[[ 15  21]
 [-49 -27]
 [ -7 -30]
 [-18 -43]
 [-22  -6]
 [ 26   8]
 [ 25  36]
 [-10  19]
 [-30 -46]]
->
[[-49 -27]
 [-18 -43]
 [ 26   8]
 [-10  19]]

[[-18 -33   8 -17  43  -2  -4 -19   0  49]
 [-25  34 -19 -32  40   8  -9  13 -19  31]
 [ 10 -25   8   1  -3  -4 -19 -14 -24  -5]
 [ -4  13  -6  -9 -26  -7  -3  -6  -1 -36]]
->
[[-25  34 -19 -32  40   8  -9  13 -19  31]
 [ -4  13  -6  -9 -26  -7  -3  -6  -1 -36]]

[[  9   6 -21   5  41  37 -20]
 [-10  -1   4 -21   0 -32 -10]
 [-29  16   4 -20   2 -45 -25]
 [ 21 -25   1 -13  -4   2  18]
 [ 10 -21  13 -14 -23 -21  22]
 [ 31 -40   9 -19 -19  -6  35]
 [  8   7 -20   5  38  34 -20]
 [-16   3   2 -24   5 -36 -17]
 [-10  -1   4 -22   0 -32 -10]
 [  3   9 -17   5  31  26 -18]
 [ 31 -40   9 -18 -20  -6  35]
 [  2 -14  10 -15 -17 -24  12]]
->
[[-10  -1   4 -21   0 -32 -10]
 [ 21 -25   1 -13  -4   2  18]
 [ 31 -40   9 -19 -19  -6  35]
 [-16   3   2 -24   5 -36 -17]
 [  3   9 -17   5  31  26 -18]
 [  2 -14  10 -15 -17 -24  12]]

[[ 21  -7 -23  -5  38  13   7   1   3   0  -9]
 [-26  -6  23   1 -32  -7 -19   8   9   1  -5]
 [ 19  -2 -27  -5  39   5  10  -4   0  -2  -4]
 [ 20   5  23  10 -22  29  12   6 -10   9   7]
 [ 25   5 -24  -2  33   7  18  -7  -7  -1   4]
 [ 32  -4 -14  -4  26  24  15   1   0   3   0]
 [ 35  -5  -9  -5  19  29  16   4   2   4   2]]
->
[[-26  -6  23   1 -32  -7 -19   8   9   1  -5]
 [ 20   5  23  10 -22  29  12   6 -10   9   7]
 [ 32  -4 -14  -4  26  24  15   1   0   3   0]]

[[ 11  23  -5  20  -8   1   5  11]
 [  2   0  -5  13  -2   6 -13 -15]
 [-42   8 -18 -32  16 -35  33  -3]
 [ 28   9  -2  17 -33  28 -15  27]
 [ 12  21   8  -7  -1  12  19 -20]
 [  2 -24 -21  28   8   0   5 -36]
 [-22 -23   8  25  29 -37   5  -8]]
->
[[  2   0  -5  13  -2   6 -13 -15]
 [ 28   9  -2  17 -33  28 -15  27]
 [  2 -24 -21  28   8   0   5 -36]]

[[ 11  28  -4   9   2 -10  -6 -17   0 -15 -37]
 [ -1  -4  -4   5   7   9   0 -19   0  10 -15]
 [ -4 -27  36 -12   2   3   8  24  18   3 -14]
 [ 12 -38   8  -6  -1  11 -18  11   9  13   2]
 [-14 -42 -21 -15   0  -1  10  17   1 -24  -6]
 [  2  -2   7 -15 -10 -37  34  -8   3 -27 -13]
 [ 12 -21  10   7   0  18 -25  -7  -5  36  15]
 [ 21 -20  42  -9  -1 -20   9 -13  21   8  -3]]
->
[[ -1  -4  -4   5   7   9   0 -19   0  10 -15]
 [ 12 -38   8  -6  -1  11 -18  11   9  13   2]
 [  2  -2   7 -15 -10 -37  34  -8   3 -27 -13]
 [ 21 -20  42  -9  -1 -20   9 -13  21   8  -3]]

[[ 11  33  52  38   4 -25  15 -16 -16  -7 -34 -31  17 -23]
 [  3 -20  -8 -34 -24  35  12  -2 -21  46 -40 -30  10  10]
 [-25  -9  37  21 -12 -27 -12  19  -1  27  48   8 -21  24]]
->
[[  3 -20  -8 -34 -24  35  12  -2 -21  46 -40 -30  10  10]]

[[  3   4  10   1  -6  15   3]
 [-23 -31 -19 -14 -17  36 -38]
 [  3   0   9  -2 -13   0  -3]
 [ 33  49  34  36  31 -35  23]
 [ 47  48  38  41  45 -44  48]
 [ 10  32  20  24  23 -20  13]
 [ -2  11  27  22  21 -17  25]
 [  5  17  15   8  12  -9  -5]
 [  8  -3  -4  -2   5  -3   5]
 [ -1  16   3  -3  -5   2 -11]]
->
[[-23 -31 -19 -14 -17  36 -38]
 [ 33  49  34  36  31 -35  23]
 [ 10  32  20  24  23 -20  13]
 [  5  17  15   8  12  -9  -5]
 [ -1  16   3  -3  -5   2 -11]]
---
[[ -3  21 -30   6]
 [-40 -18 -25 -47]
 [ 29  -8  -8   6]
 [ -5 -24   3 -27]
 [  4  -2   3 -15]
 [-18   7  -1  42]
 [  3  -5   7  13]
 [-23  14  -7  54]
 [  1 -33  -9 -19]
 [ -6   0  -3  27]
 [  9 -24  39   6]
 [ 20 -14 -15   2]]
->
[[ 29  -8  -8   6]
 [ 20 -14 -15   2]
 [  9 -24  39   6]
 [  4  -2   3 -15]
 [  3  -5   7  13]
 [  1 -33  -9 -19]
 [ -3  21 -30   6]
 [ -5 -24   3 -27]
 [ -6   0  -3  27]
 [-18   7  -1  42]
 [-23  14  -7  54]
 [-40 -18 -25 -47]]

[[ 15  13 -31 -13]
 [-23  35  -9  35]
 [ -7   7 -51  15]]
->
[[ 15  13 -31 -13]
 [ -7   7 -51  15]
 [-23  35  -9  35]]

[[ 45  -6  -8 -12   8 -16   4  26   1 -33]
 [-13  11 -19   2   4  18  43  24 -29 -26]
 [ 24 -41   0 -16 -25  19  -3 -26 -39 -13]
 [ -1  -2   2   0  -1   0  -2  -1   3  -1]]
->
[[ 45  -6  -8 -12   8 -16   4  26   1 -33]
 [ 24 -41   0 -16 -25  19  -3 -26 -39 -13]
 [ -1  -2   2   0  -1   0  -2  -1   3  -1]
 [-13  11 -19   2   4  18  43  24 -29 -26]]

[[ 10 -32  46  -2  38]
 [ 15  -3  10  16  -3]
 [ 30 -20  29  19   3]
 [-12 -24  23  12   3]
 [ 13  33 -20  19  50]]
->
[[ 30 -20  29  19   3]
 [ 15  -3  10  16  -3]
 [ 13  33 -20  19  50]
 [ 10 -32  46  -2  38]
 [-12 -24  23  12   3]]

[[ 36 -14]
 [ 47  11]]
->
[[ 47  11]
 [ 36 -14]]

[[-15   2  -5   1  -5 -16  12 -22  -2  29   8]
 [ 25   9  13  -3  21  34  -4  15 -24 -34 -43]
 [  4  20  11  11  18  16   9   1  17  36  20]]
->
[[ 25   9  13  -3  21  34  -4  15 -24 -34 -43]
 [  4  20  11  11  18  16   9   1  17  36  20]
 [-15   2  -5   1  -5 -16  12 -22  -2  29   8]]

[[ 26   0  -9   6   4  40]
 [ -8  -7   3   8   0  14]
 [-47  -1  -6  16  10  23]
 [  0  -4 -11   9  -1  10]]
->
[[ 26   0  -9   6   4  40]
 [  0  -4 -11   9  -1  10]
 [ -8  -7   3   8   0  14]
 [-47  -1  -6  16  10  23]]
